Here are some points, one per row:
[ 0.17  1.92  0.25  1.57  2.39 -0.4   1.31  0.91  0.32  0.8   1.9  -1.36
 -0.35  0.57 -0.07 -0.18 -0.64 -1.41  2.3   0.23 -0.5  -1.03  1.25 -1.4 ]
[-3.   -1.61  0.53 -0.45  0.43  1.48  0.22 -1.14 -0.86  1.36  0.09 -0.31
  1.25  1.99  2.22 -2.35  2.78  0.54  1.26  0.98 -0.21 -0.36  0.   -2.89]
[-1.02  0.68  0.26  1.52 -0.49 -1.15 -0.3  -0.3   2.    0.63  2.06 -1.47
  0.56  2.11 -1.18  1.87  0.65  1.07 -2.16  0.31 -0.4  -1.02  0.18  0.25]
[ 0.22  1.48 -0.23  1.18  1.51  0.14  0.38  1.14  0.12  0.28  2.11 -0.41
 -0.15  0.32  0.25 -0.63 -0.48 -0.87  1.92 -0.14 -0.27 -1.09  1.36 -0.59]
[-0.3  -0.52 -0.64  1.08 -1.79 -0.31  0.87 -0.25  0.15  0.39  1.42  0.67
 -0.1   0.62 -0.87 -0.88  0.07 -0.97  0.54 -0.57 -0.77  1.4   1.56  0.79]
[-0.36  0.53 -0.06  0.32  1.06  1.07  0.19 -1.7  -0.75  0.29  1.27  0.12
 -1.05  1.16 -0.19  0.89 -0.52  0.14 -2.02  0.95  0.1  -0.07  0.4   0.83]
[-0.11  0.95  0.92  0.68  0.01 -0.33 -0.37  0.57  0.09 -0.18  0.95  0.86
 -0.38 -0.26  2.13 -0.77 -0.3   0.54 -0.36 -1.64 -0.39 -0.67  1.9   0.69]
[-0.1  -0.18 -0.36  2.02 -1.38 -0.18  0.26  0.36  0.31 -0.07  1.09  0.27
  0.5   0.18  0.23 -1.72 -0.15 -0.98 -1.45 -0.13 -0.14  2.56  1.01  0.17]
[-0.36  0.59 -0.62  0.15  0.93  1.64  0.52 -2.11 -1.79 -0.62  1.01  0.29
 -1.52  0.31  0.19  0.22 -0.8  -0.17 -2.21  0.62 -0.78 -0.48  0.67  0.35]
[-0.02  0.4  -0.35  0.03 -1.37 -0.76 -0.9   0.97 -0.73 -0.02  0.29  1.38
 -1.5   0.42  2.85  0.13 -0.08  0.02 -1.22 -1.3   0.26 -0.6   1.8   0.63]
[ 0.55 -0.9   0.77  0.36 -1.01 -0.72 -0.83 -0.36 -0.23 -0.32  0.98 -0.64
  0.34 -0.63  0.28 -0.64 -1.42 -1.46 -2.22  0.    1.52  2.14  1.23 -2.03]
[ 0.21  0.98 -0.48 -0.21 -0.81  2.25 -0.73 -2.44  0.34  0.08  0.42 -0.26
 -1.01  0.59  0.98 -0.07 -1.52 -0.78 -0.2  -0.22  0.29 -0.75 -0.7   0.23]
[ 0.18  0.78 -0.03  0.03 -2.6   0.36  0.03  1.72 -0.2   1.16  0.79  2.39
 -1.22  0.56  0.81  0.98 -0.05 -0.66 -0.4   0.43  0.88 -0.96 -0.31 -0.8 ]
[ 0.11 -1.78  0.65 -0.22 -0.45 -1.01  0.26 -0.77 -0.17  0.24  0.35  1.
  1.05  0.84 -0.54 -0.74 -3.07 -0.52 -0.61 -0.64  0.73 -0.35  0.07 -0.83]
[ 0.44  0.32  0.22 -0.52 -2.48  1.76 -0.81 -0.63  1.39 -0.91 -0.28 -1.36
 -0.77  1.03  0.68  0.06 -1.2  -0.26  0.3   0.08 -1.24 -0.69 -0.15 -0.48]
[ 0.63  0.55  0.45  0.59 -1.92  0.45  0.62  1.37 -1.31  0.64  0.3   1.34
 -0.51  0.74  0.49  1.14  0.19 -0.38 -0.58  0.18  0.46 -0.7  -0.34 -0.88]
[-0.58 -0.49  1.1  -0.37 -0.04 -0.36 -1.17 -0.31 -0.09  0.16  0.72  0.92
  0.71  0.46 -0.55 -0.46 -1.8  -0.72 -0.35 -0.42  1.09  0.75 -0.32 -0.46]
[ 0.15 -0.09  1.04 -0.49 -0.67  1.51  0.25 -0.8   0.16 -0.18  0.36 -0.38
 -0.03 -0.18  1.08  0.26 -0.69 -0.89 -0.07 -0.32 -0.89 -0.43 -0.74  0.42]
[ 0.5   0.62 -0.41  0.36 -0.72  0.1  -0.88  0.15 -0.77  1.15 -0.54  0.58
  0.62  0.82  0.42  1.34 -0.12  0.19  0.06 -0.27  0.11  0.07  0.69 -0.47]
[-1.11  0.35  0.85  0.26  0.07 -0.45 -1.83 -0.06 -0.75  0.22  0.15  0.31
  0.15  0.08 -0.27 -0.24 -1.04 -0.41  0.11  0.13 -0.06  0.76 -0.78 -0.13]
[ 0.12 -0.87  0.95 -0.11 -0.24  0.71  0.17 -0.04 -0.25  0.84  0.14 -0.69
  0.4  -0.53  1.22  0.72 -0.31 -0.84  0.32  0.09 -0.9   0.05 -0.61  0.88]
[-0.14  0.44 -0.44  0.86  0.    0.83 -0.37  0.26 -0.72 -0.21 -0.97  1.03
  1.7   0.78  0.01  1.48 -0.49  0.23  0.21 -0.72 -0.67  0.3   0.1  -0.42]
[-1.32  0.76  1.39  0.62  0.11 -0.35 -1.3   0.19 -1.4   0.36 -0.2  -0.33
 -0.07 -0.57 -0.51 -0.29 -0.59 -0.32 -0.38 -0.1  -0.76  0.33 -1.52 -0.33]
[ 0.25 -1.15 -0.04 -1.27  0.41  0.24 -0.01  0.7  -0.72  0.36  0.35 -0.76
  1.02 -0.04  1.4   0.38  0.53 -2.63  0.39 -1.08 -0.1  -0.31 -0.94  1.27]
[-0.78  0.91  0.09 -0.99  0.27  0.11 -0.14 -0.24 -0.84 -0.58 -1.15  0.1
  2.62  0.94 -0.41  1.61 -0.02  0.17 -0.42 -0.97 -0.33  0.62  0.92 -0.28]
[-1.53  1.26  0.27 -0.05  0.64 -0.15 -1.37  0.96 -1.07  0.15 -0.37 -0.17
  0.27 -0.36 -0.29 -0.65  0.    0.06 -0.64 -0.38 -1.36 -0.08 -1.71  0.18]
[ 0.4  -1.27  0.57 -0.63  0.18 -0.73  0.12  0.48 -1.19  1.93 -0.16 -0.89
  0.79 -1.03  0.9   0.69 -0.1  -0.13  1.02  0.24 -0.06  0.61  0.27  1.35]
[ 0.85 -0.09  0.67 -0.31  0.73  0.7  -0.7  -0.71  0.31  0.15 -0.79  0.18
  1.41 -0.07 -1.58  0.29  0.38  0.11  0.06 -0.34 -0.75  0.45  0.28 -0.35]
[-0.04  0.95  0.39 -0.78  0.18 -0.78 -0.43 -0.48 -0.65  0.45 -1.03  0.25
 -0.32  0.4  -0.2   0.14  0.54 -0.03  0.7   0.45 -1.3  -0.55 -0.53  0.85]
[ 0.04 -1.58  0.82 -0.68  0.26 -0.22 -0.41  2.07  0.16  0.12  0.35  0.32
  0.41 -0.28 -0.37  0.76  0.3   0.38  0.78  0.72 -0.76  0.82  0.52  0.39]
[ 2.4  -0.49 -0.17  0.45  1.5   0.79 -0.76 -0.4   0.27  0.78 -0.18 -0.69
  0.56  0.58 -1.85 -0.22  0.41  0.06  0.91 -0.54 -1.11  0.71 -0.25 -0.66]
[-0.29  0.52  0.7  -1.19 -0.38 -0.14 -0.04 -0.38 -1.14 -0.48 -0.1   0.09
 -0.64  1.19 -1.29  0.52  0.83  0.    2.23 -0.59 -1.16 -0.63  0.19  1.55]
[ 0.16 -2.17  0.96  0.66  0.17 -0.72 -0.18  1.87  0.67  0.33  0.16  0.22
  0.54  0.23 -0.14  1.29 -0.07  0.98  0.58  1.03 -1.33  0.64  0.18  0.47]
[ 1.79 -0.23 -0.3  -0.14  1.4   0.44 -0.56 -0.6   0.68  0.95 -0.44 -0.07
  0.73 -0.19 -1.87 -0.27  0.7  -0.63  0.39 -0.39 -1.71  0.31  0.36 -0.88]
[-0.26  1.41  0.97 -0.6   0.43 -0.83 -0.09 -0.68  0.16  0.3  -1.4   0.84
 -0.49  0.29  0.03  0.45  0.95 -0.85  0.61  0.87 -1.32 -0.18 -0.29  0.91]
[ 0.2  -1.45  1.06 -0.17  0.37 -0.72  0.34  1.81  0.31  0.07 -0.89  0.39
  0.09 -0.37 -0.21  0.68  0.29 -0.21  0.2   1.08 -1.09  0.72  0.67 -0.14]
[ 1.08 -1.05 -0.53  0.2   0.45  0.63 -0.83 -0.53  0.36 -0.37 -1.13 -0.32
  0.78  0.39 -1.48 -0.24  0.46 -0.21 -0.16  0.38 -0.21  0.28 -0.53  0.51]
[ 1.02  0.74 -0.02 -0.74  0.56  0.15 -0.65  0.69 -0.89 -0.86  0.25 -0.35
  0.27 -0.59  0.57  0.02  0.77  1.39 -0.26  0.75 -0.2  -0.63 -1.7   0.13]
[ 0.38  0.44 -0.36 -0.22 -0.06 -0.14  0.13  1.17 -0.46  0.37 -2.03 -0.13
  0.18 -0.48  0.26 -1.15  0.02 -0.59  1.51 -0.55  1.56  0.66 -0.39  0.59]
[-1.95 -0.8  -0.76 -0.22 -1.18  0.2  -0.03 -0.39 -0.52 -1.48 -1.23 -0.54
  1.41 -0.92 -1.08  0.5   0.05 -0.24 -0.62  1.83  1.14 -0.48 -0.72  1.22]
[ 0.58  0.22 -1.36 -1.35  1.13 -0.22 -0.74  1.12  0.51  0.13 -0.67 -0.48
  0.62 -1.06  0.6   0.3  -0.3   1.39 -1.05  0.87  0.15 -2.62 -1.45 -1.06]
[ 0.78  1.31  0.12 -0.42 -1.05 -0.3   1.51  1.38 -0.17  0.55 -2.7  -0.31
 -0.02 -0.3  -0.58 -2.27 -0.35  0.58  0.9  -0.74  1.18  0.68 -0.35  0.02]
[-0.76 -1.78 -0.3  -0.81 -1.57  0.06 -0.19 -0.87  0.43 -0.72 -0.46 -0.4
 -0.08 -1.86 -1.49 -1.85  0.42  0.38 -1.28  1.79  0.79 -1.13 -0.45  2.05]
[ 2.91  0.24 -0.84 -1.05  0.47 -0.2   1.64  0.32  0.87 -1.02 -0.28  0.2
  1.12 -0.24  1.16 -0.06  0.47  1.63 -0.53  2.14  0.76 -1.95 -0.45  0.66]
[ 0.52  1.2  -0.47  0.02  0.52 -0.11  0.24  1.3  -1.05 -0.85 -2.24  1.09
 -1.8  -0.12 -1.65 -1.66 -0.14  1.81  0.31  0.87  1.72  1.61  1.21 -0.68]
[-0.23 -2.17 -0.03 -0.24  0.51 -0.74 -0.87 -1.14  1.84 -1.44 -0.39 -0.9
 -1.97 -1.18  0.47 -2.56  0.66 -0.03 -1.15  0.67  1.03  0.02 -0.24  2.84]
[ 1.91  0.68 -0.87 -0.21  0.19  1.86  1.74  0.26  2.31 -0.47  0.82  0.01
  0.21 -1.73  1.04  0.62  2.03  1.91 -0.15  0.6   1.46  0.34  1.38  0.73]
[ 0.37  0.82 -1.43  1.86  0.92 -2.12 -0.08 -1.68 -0.45 -1.89 -0.09  2.03
 -0.71 -0.8  -1.33 -0.48  0.91  1.28  0.35 -0.89  1.65 -0.24  0.62 -1.91]
[-1.71 -0.85 -1.29 -1.32  0.94 -1.56  2.23 -0.33  1.69 -1.05  1.15 -1.12
 -2.77 -0.35  0.71 -0.37 -0.66  0.37  0.41 -0.49 -0.19  2.02 -2.43  0.  ]
[-0.75 -1.38 -1.17  0.48  1.51  2.98  2.56  0.3   1.97  0.68 -0.83 -1.3
 -2.08 -1.28 -0.33  3.06  1.46  1.18  0.18 -2.69  1.75 -1.71  1.83 -0.78]
[ 0.65  0.87 -0.8   2.13 -0.2  -3.15  0.21 -1.83  0.5  -1.2   0.23  0.73
  0.8  -0.86 -0.89 -0.42  1.89  0.32  0.81 -2.91  2.27 -1.12 -1.   -2.05]
[-2.83 -0.03 -1.61 -1.66  0.17 -1.61  1.77 -0.89  1.23 -0.99  0.83 -1.96
 -1.57 -1.29  0.27  0.76 -0.85  0.42  1.12  0.75  0.04  1.99 -1.76 -0.43]
There is one direction along which these points spread out most. Take the direction at right angles to it along which they spread out most. Go by this last direction. How far along it is each point below, from 0 to 99? The average is 50, and the first point in the table lies past the average. One standard deviation of the points above along it is 16.
[-3.   -1.61  0.53 -0.45  0.43  1.48  0.22 -1.14 -0.86  1.36  0.09 -0.31
  1.25  1.99  2.22 -2.35  2.78  0.54  1.26  0.98 -0.21 -0.36  0.   -2.89] 47
[ 0.15 -0.09  1.04 -0.49 -0.67  1.51  0.25 -0.8   0.16 -0.18  0.36 -0.38
 -0.03 -0.18  1.08  0.26 -0.69 -0.89 -0.07 -0.32 -0.89 -0.43 -0.74  0.42] 38
[ 0.11 -1.78  0.65 -0.22 -0.45 -1.01  0.26 -0.77 -0.17  0.24  0.35  1.
  1.05  0.84 -0.54 -0.74 -3.07 -0.52 -0.61 -0.64  0.73 -0.35  0.07 -0.83] 43
[ 1.79 -0.23 -0.3  -0.14  1.4   0.44 -0.56 -0.6   0.68  0.95 -0.44 -0.07
  0.73 -0.19 -1.87 -0.27  0.7  -0.63  0.39 -0.39 -1.71  0.31  0.36 -0.88] 62
[ 0.5   0.62 -0.41  0.36 -0.72  0.1  -0.88  0.15 -0.77  1.15 -0.54  0.58
  0.62  0.82  0.42  1.34 -0.12  0.19  0.06 -0.27  0.11  0.07  0.69 -0.47] 64
[-0.58 -0.49  1.1  -0.37 -0.04 -0.36 -1.17 -0.31 -0.09  0.16  0.72  0.92
  0.71  0.46 -0.55 -0.46 -1.8  -0.72 -0.35 -0.42  1.09  0.75 -0.32 -0.46] 41
[ 1.02  0.74 -0.02 -0.74  0.56  0.15 -0.65  0.69 -0.89 -0.86  0.25 -0.35
  0.27 -0.59  0.57  0.02  0.77  1.39 -0.26  0.75 -0.2  -0.63 -1.7   0.13] 47
[-0.04  0.95  0.39 -0.78  0.18 -0.78 -0.43 -0.48 -0.65  0.45 -1.03  0.25
 -0.32  0.4  -0.2   0.14  0.54 -0.03  0.7   0.45 -1.3  -0.55 -0.53  0.85] 45
[-0.76 -1.78 -0.3  -0.81 -1.57  0.06 -0.19 -0.87  0.43 -0.72 -0.46 -0.4
 -0.08 -1.86 -1.49 -1.85  0.42  0.38 -1.28  1.79  0.79 -1.13 -0.45  2.05] 16
[-0.02  0.4  -0.35  0.03 -1.37 -0.76 -0.9   0.97 -0.73 -0.02  0.29  1.38
 -1.5   0.42  2.85  0.13 -0.08  0.02 -1.22 -1.3   0.26 -0.6   1.8   0.63] 57
[ 0.63  0.55  0.45  0.59 -1.92  0.45  0.62  1.37 -1.31  0.64  0.3   1.34
 -0.51  0.74  0.49  1.14  0.19 -0.38 -0.58  0.18  0.46 -0.7  -0.34 -0.88] 63
[ 0.65  0.87 -0.8   2.13 -0.2  -3.15  0.21 -1.83  0.5  -1.2   0.23  0.73
  0.8  -0.86 -0.89 -0.42  1.89  0.32  0.81 -2.91  2.27 -1.12 -1.   -2.05] 87
[ 0.4  -1.27  0.57 -0.63  0.18 -0.73  0.12  0.48 -1.19  1.93 -0.16 -0.89
  0.79 -1.03  0.9   0.69 -0.1  -0.13  1.02  0.24 -0.06  0.61  0.27  1.35] 40
[ 0.78  1.31  0.12 -0.42 -1.05 -0.3   1.51  1.38 -0.17  0.55 -2.7  -0.31
 -0.02 -0.3  -0.58 -2.27 -0.35  0.58  0.9  -0.74  1.18  0.68 -0.35  0.02] 55
